128 stands for zero in the data rows.
Here are some points:
[110  91 148 130 142 131 152 144 149 120 157 108 194 158 150 108  90 106
 166 102 133 111  86 100]
[169 151  78  79 113  92 133  92  90  84 103 163  99  87 140 120 142 171
 124 144 127 114 171 139]
[100 187  95 186 135 143 143 124 133 171  86 134  95  95 131 181 164 128
  97 109  96 134  93 130]
[116  97 172 131 178 160 128 171 118 145 170 157 130 131 154 141 152 148
 132 135 128 123 117 106]
[134 106 134 108 121 138 122 147  95 108 142 141 128 121 131  98 135 151
 112 119 115 111 150 129]
[ 97 201  81 131 104 128 158 111 104 112 101 136 126 113 136 106 131 137
 113  73  90 109 126 146]
[149  86 174 124 199 166 126 188  80 145 157 201  72  93 149 177 208 155
  97 172 124 105 158 106]
[143 119 110 110 117 132 138 118  98 100 127 145 124  96 130 125 134 160
 125 130 130 104 147 112]
[181 125 155 116 137 133 134  96 143 111 140 156  90  83  75 211 128 160
 122 220 217 156 141 102]
[ 98 102 128 174  97 143  75 127 156 181 112  64 129 159 117 110 123  99
 134 113 104 147 127 135]
[104 157 100 145 119 130 128 113 130 143 109 117 126 126 142 125 133 129
 137 103 105 126 121 131]
[ 94 114 152 118 148 136 121 164 127 133 168 125 172 171 169  71 114 138
 145  83  98 130 105 137]
[106 150 100 126 129 141 145 104 112 123 121 134 123 114 149 132 140 134
 162 113 120  97 148 106]
[145 137  93  98 130 113 137  97 106 103 119 151 117 100 151 131 138 160
 153 138 132 108 154 114]
[160  97 127 110 101 140 131 125  94  91 129 138 116  92  97 128 130 150
 105 148 146 104 163 111]
[ 82  85 191 146 199 173 129 198 131 166 193 145 163 163 182 121 144 135
 150 103 107 123  86 101]
[116 126 117 118 142 125 142 121 129 119 144 133 161 127 165 116 113 158
 161 109 124 121 103 108]
[158 102 138  97 118 137 111 158  70 102 133 162  91 106 114 102 163 152
  77 139 111 108 186 146]
[112 115 115 114 104 133 130 116 119 105 141 109 165 137 140  83 100 145
 155  96 121 110 131 115]
[ 73  77 200 141 151 175 110 205 130 151 198 110 186 193 151  62 111 123
 130  74  96 130  96 128]
[ 97 159 115 122 129 129 139 137 116 122 134 133 147 142 156  90 124 138
 130  80  94 121 116 143]
[154 115 127 104 118 133 124 128  95 101 132 152 107  99 115 126 141 161
 108 147 137 117 161 125]
[ 83 190 101 183 120 191 185 132  87 134  99 153  94  66 107 182 173 129
  85  90 101  77 123  98]
[ 88 132 100 112  83 124  77  90 130 142 112  69 124 185 139  54 120  81
 191  98  99 113 204 151]
[208 135 167  91  78  84 123  81 180  77 128 107 117 136  39 160  61  98
 101 211 217 193 147 160]
[107 124 128 124 120 141 135 134 120 116 146 122 159 135 140  97 111 146
 138  96 117 117 116 119]
[116 144 132 121 175 134 140 151 110 138 142 169 117 123 171 136 161 148
 131 119 106 120 122 127]
[131  86 151 123 131 160 126 159  93 117 152 144 126 112 125 119 144 150
 110 128 123 103 146 108]
[151 165 104 131 123  75 169 123 153 111  91 127 148 131 118 138 104  81
 102 117 125 136  83 156]
[164 151  80  81 117  92 135  94  95  87 106 160 107  92 144 119 138 171
 129 139 127 116 162 137]
[116 130 104 209  90 108   0 112 187 255  42  40  39 173  99 144 175  52
 101 156  75 204 161 199]
[ 79  87 199 147 215 173 128 207 133 175 198 153 160 170 192 124 152 133
 152 104 103 127  82 105]
[ 89  86 183 144 192 171 132 188 128 159 187 146 159 153 176 127 143 139
 149 109 113 119  91  97]
[128 174  85 115 114 102 142 109 116 109 107 140 133 112 146 109 122 158
 118 100 105 130 115 147]
[136 130 112 125 133 121 166 119 123 107 118 138 141 110 133 145 123 115
 139 125 136 100 118 106]
[ 70 150 124 184 116 197 174 141 107 136 128 124 140  96 114 152 138 128
 112  77 109  83 101  85]
[133 164  86 104 112 111 143 104 102  99 110 146 123 104 142 111 130 156
 127 110 113 113 142 136]
[142  85 182 125 206 167 123 198  83 151 164 200  76 104 154 170 208 151
  97 166 118 109 154 111]
[127 149  87 188  62  83   0 104 178 245  25  33  30 185  90 105 169  47
  83 146  60 213 185 238]
[117 134 103 124  87 107  95 114 136 131 112  89 144 155 132  71 104 128
 130  96  99 145 132 160]
[128 102 120 134 117 138 119 116 125 132 121 112 123 122 124 133 132 118
 147 137 132 109 150 107]
[111 123 144 130 148 153 134 161 103 131 147 150 126 126 145 118 150 141
 115 109 106 111 129 124]
[117 146 104 126 160 128 160 107 129 125 133 151 143 103 173 157 131 162
 170 122 133 112 100  91]
[121 119 114 123 131 112 131 109 146 130 124 108 150 147 149 119 112 104
 173 122 129 118 126 117]
Then 24 other points, each followed by its number:
[106 125 107 115  95 125 107 106 125 122 125  94 146 155 139  73 109 121
 162  98 110 117 156 135] 0
[155 103 113 119 133 135 137 108 105 115 115 146  97  87 124 168 155 131
 144 167 149  92 170  91] 1
[140 175  78  85 162  65 154  85 143 108 117 155 149 129 196 125 115 152
 187 123 127 134 104 134] 2
[130 141 100 110 111 118 144 112 111  99 121 133 141 115 137 108 117 145
 133 109 120 110 133 126] 3
[152 118 115 170  80 102  82 148 151 156  93  90 133 122  95 110 109 154
  39 114  94 192  67 176] 4
[192 112 120  90  81 107 129 105 102  71 110 137 102  94  67 129 118 133
  90 174 168 120 181 137] 5
[ 83 188  96 157 104 161 167 125 100 122 107 132 125 102 121 126 139 130
 102  71  93  95 120 125] 6
[143 146 102 125 131 125 167 115 107 106 106 154 113  88 126 161 144 126
 121 134 133  95 135 110] 7
[129  95 162 124 175 156 128 172  99 138 159 169 113 117 153 142 168 151
 119 140 120 111 136 109] 8
[128 122 113 150 119 119 109 124 145 150 114 109 135 124 134 129 122 145
 119 122 114 151  97 132] 9
[120 139 102 111  94 125 136 116 107  97 125 121 149 123 130  84 108 149
 126  92 111 112 135 133] 10
[147 132 131 110 162 135 132 152  83 124 129 186  80  95 145 148 184 155
  99 147 113 110 161 132] 11
[133  90 173 125 190 162 125 186  93 145 163 183  97 114 155 153 186 150
 109 150 118 111 143 111] 12
[ 94  88 140 215 111 158  57 137 178 225 102  52 110 156 109 151 141  85
 125 132 104 164 110 127] 13
[111 128 179 120 134 138 109 141 159 133 177 115 157 171 117 104  92 145
 136 129 155 176 103 143] 14
[149 121 101 164  94 111  50 109 142 191  60  89  46 127  95 150 173  87
  95 168 104 160 181 169] 15
[200 111 111  86  92  99 137 106  96  70 102 148  96  86  79 137 130 127
  92 177 162 108 185 134] 16
[ 95  91 139 217  98 149  46 141 182 228  96  41 113 165 101 135 134  82
 109 124  95 177 104 145] 17
[127 138  96  93  96 107 124 104 111  94 125 119 150 135 143  71 104 148
 147  99 113 117 148 140] 18
[132 156  93  97 156  89 150  99 135 112 127 150 149 125 184 125 118 156
 176 120 127 127 107 122] 19
[136 146 107  88 130  99 124 124 108 105 130 149 131 134 160  86 129 156
 133 111 106 128 142 153] 20
[175  81 129 110 123 109 162 127 122  87 119 131 144 111 105 146 113  89
 129 157 160  90 138 101] 21
[100 101 125 122 108 145 129 117 126 115 145  96 167 149 138  89 101 118
 175  99 126  98 141 102] 22
[117 166  94 132 125 139 160 112 102 114 111 151 116  90 137 145 145 150
 123 110 115 101 129 114] 23
Which three of these numbered points are nearest to each point below, ignoring the direction in which the first points spread most? Their numbers follow each, nearest first.
[124 137 104 118 137 126 150 109 119 113 131 143 142 107 157 134 125 161
 155 119 129 111 117 103] > 3 19 23
[122  97 142 152 141 149 121 149 130 148 140 126 136 119 136 141 135 147
 120 127 122 130 101 107] > 9 8 15
[130 137 102 111 151 117 150 104 125 115 133 149 143 106 170 142 126 167
 168 128 135 115 112  99] > 19 3 23
[125 105 151 120 169 147 130 161 106 134 156 162 124 123 159 133 156 151
 129 131 118 115 129 113] > 8 15 12
[153 127 131  93 162 119 121 152  88 119 134 183  89 111 155 126 174 157
 107 146 111 120 163 145] > 11 8 12
[ 90 181 108 197  99 176 166 149 105 142  96 131 115  80  93 157 148 136
  48  76  88 112  85 126] > 6 23 7
[184 112 125  94  80 114 126 106 106  75 117 132 107  97  66 127 113 138
  93 169 169 124 175 135] > 5 16 21
[169 181  88 175  92  58 107 154 162 152  70 121 140 102 110 121 103 191
   0  95  72 235   0 217] > 4 9 20
[104 113 122 159 124 150 111 120 139 160 121 102 125 129 134 140 135 120
 150 124 120 122 128 106] > 9 8 22
[115  93 138 127 114 132 147 130 144 107 151  97 194 150 130  98  78 116
 158 101 139 112  97 101] > 22 0 10
[185  97 148  96 121  54 170 116 187  80 120  95 189 177  90 126  52  19
 152 160 189 131 102 139] > 21 14 22
[159 160  88  89 111  83 146  99 113  87 101 145 121 113 130 114 121 130
 124 130 129 119 149 150] > 3 20 7
[146 182  72  83 173  60 158  80 142 111 113 167 138 119 204 141 125 158
 190 133 130 134 105 130] > 2 19 20
[128  91 137 123 136 105 167 130 162 106 143 100 205 162 142 113  73  78
 175 111 147 108  82 101] > 22 0 21
[145  72 211 127 233 181 112 232  70 167 175 222  51 108 157 180 240 145
  74 179 110 110 166 120] > 12 15 11
[121 161 135 157 119 164 161 113 130 124 124 137 109  91  82 186 131 133
 107 144 163 125 118 104] > 7 23 1
[117 128 119 120 111 140 135 133 104 109 134 130 141 122 132  98 123 146
 121 100 111 109 134 126] > 10 3 18
[ 90  81 143 193 128 174  89 129 158 198 125  75 121 142 123 159 142  97
 159 135 124 128 126  90] > 13 17 15
[ 96 109 196 134 115 158 105 151 166 134 191  91 181 184  99  88  71 137
 135 114 158 175  93 135] > 14 22 9
[112 129 180 125 108 142 109 121 175 124 179  94 170 170  89 106  64 148
 140 135 180 187  97 136] > 14 9 22
[ 84  94 144 170  99 153  73 143 153 180 128  60 142 179 121  86 118  91
 138  97  95 143 129 139] > 17 13 22
[134 164  86 132 147  75 107  97 164 163  93 122 117 139 171 140 134 129
 153 134 110 166 102 154] > 19 2 9
[162 132  94  88 105 110 129 106  87  86 112 152 107  92 127 112 138 165
 115 137 126 109 171 133] > 3 20 16
[101 118 213 135 106 158  96 140 186 134 199  81 178 192  72  97  54 139
 131 134 186 203  89 143] > 14 9 22
[128  96 159 125 164 156 129 163 105 133 159 159 120 117 145 140 156 152
 123 139 127 114 132 107] > 8 15 12
[183 104 139  99 109  85 152 111 152  82 121 115 151 137  83 136  83  77
 130 167 183 128 131 131] > 21 5 16
[189 162  82  67 176  10 182  86 167  89  91 156 152 146 180 147 103  68
 186 158 152 126 105 148] > 2 19 21
[135  96 134 118 118 150 129 141  95 107 142 138 130 108 123 115 134 154
 116 126 127 103 148 109] > 3 10 8
[ 81  95 196 143 220 166 128 202 136 175 196 157 157 170 197 128 153 135
 156 108 105 132  81 108] > 17 13 9
[ 83 180 101 159 117 163 170 125 107 127 113 135 130 101 129 138 139 133
 115  77 100  96 111 113] > 6 23 3
[116 136 208 129  97 147  96 115 200 128 192  80 168 183  54 116  44 148
 133 157 213 222  91 147] > 14 9 22
[145 166 158  93 125 104 102 110 159 118 155 134 121 156 103 118  98 158
 124 162 173 199 128 172] > 14 20 9
[117 191 114 119 108 116 139 101 139 113 122 128 130 132 113 118 106 140
 123 114 136 152 119 154] > 3 10 20
[115 115 116 188 101 126  49 121 166 211  81  65  85 152 110 138 151  88
 114 140  96 171 137 158] > 13 17 15
[ 83  92 225 142 134 174  96 186 162 150 209  95 181 203 106  78  84 127
 123 106 143 175  91 141] > 14 17 13
[102  98 182 135 134 162 117 159 142 135 181 113 165 160 120 105 101 141
 134 117 142 146 104 118] > 14 9 22
[151 112 124 105 121 136 126 139  82 103 129 157 103  97 122 120 153 157
 100 137 121 105 167 127] > 11 8 7
[205  79 152  88 125  21 189 126 203  68 107  85 210 201  85 120  36   0
 155 163 193 119  95 148] > 21 14 22
[219  85 111  93 104 114 149 117  71  67  93 168  71  51  73 172 161 124
  78 199 165  77 203 109] > 16 5 1
[ 97 107 122 136 104 145 109 117 133 137 134  88 152 151 135  93 110 119
 164 102 116 115 140 114] > 22 0 10
[122 167  88 108  96 115 141 109 102  97 110 132 133 116 133  89 120 148
 119  91 103 113 141 146] > 10 3 18
[157  99 224 131 139 137 123 139 193 129 179 111 142 164  50 175  80  96
 121 203 228 191 102 127] > 14 21 9
[144  75 202 127 223 177 116 222  73 162 172 215  58 105 154 177 229 147
  80 175 113 109 163 116] > 12 15 11
[107 188  87 138 130 138 167 110 104 120 105 155 112  90 143 150 150 146
 122 101 108 102 123 119] > 23 6 7
[ 81 178 102 161 115 164 169 126 108 127 115 132 133 103 129 135 137 132
 115  75  99  96 109 113] > 6 23 3
[167 110 135 100 121  76 158 112 165  89 125 108 174 156 107 123  72  69
 151 148 172 129 110 131] > 21 22 3
[133 151 137 155 129 109 117 151 160 150 129 125 147 131 123 129 107 167
  72 115 116 195  44 164] > 4 9 14
[164 100 118 114 140 123 158 116 112 100 123 152 125  88 128 166 135 134
 138 160 155  95 137  89] > 1 7 21
[ 97 174  98 148  93 159 159 126  92 112 106 131 120  98 110 118 138 133
  93  79  97  94 135 128] > 6 23 10
[163 112 145 101  97 100 133 100 157  92 129 100 145 151  76 125  80  81
 144 166 187 137 149 133] > 21 5 14
[ 94 210  79 140  98 138 163 115  96 113  93 139 114 104 125 114 141 132
  97  70  85 103 132 148] > 6 23 3
[122 101 161 121 177 150 126 173 105 140 162 166 120 129 161 131 162 148
 124 131 113 117 130 118] > 8 12 15
[133 148 123 112 152 112 137 105 145 123 142 145 139 122 153 145 115 166
 158 142 151 149 103 118] > 19 9 3
[ 94 204  97 205  99 175 172 149  97 146  78 144  91  63  86 175 166 135
  24  79  81 113  87 135] > 6 23 7
[145  94 125 117 113 142 139 128 100  99 134 135 133  99 116 126 127 148
 122 134 138  98 146 101] > 3 1 7
[159 125 108  91 122  99 138 119 107  93 119 147 126 115 135 112 127 136
 126 135 128 112 150 136] > 3 20 18
[148 125  98  95 113 122 126  99  94  99 114 143 102 102 132 122 145 144
 144 143 132  97 186 118] > 1 3 7
[100 138 104 186 107 107  35 107 185 230  71  53  84 180 131 125 149  70
 139 131  83 186 139 179] > 13 17 9
[143 130 175 115 148 127 120 130 158 128 163 138 128 145 106 149 110 140
 131 170 179 173 116 136] > 14 9 8
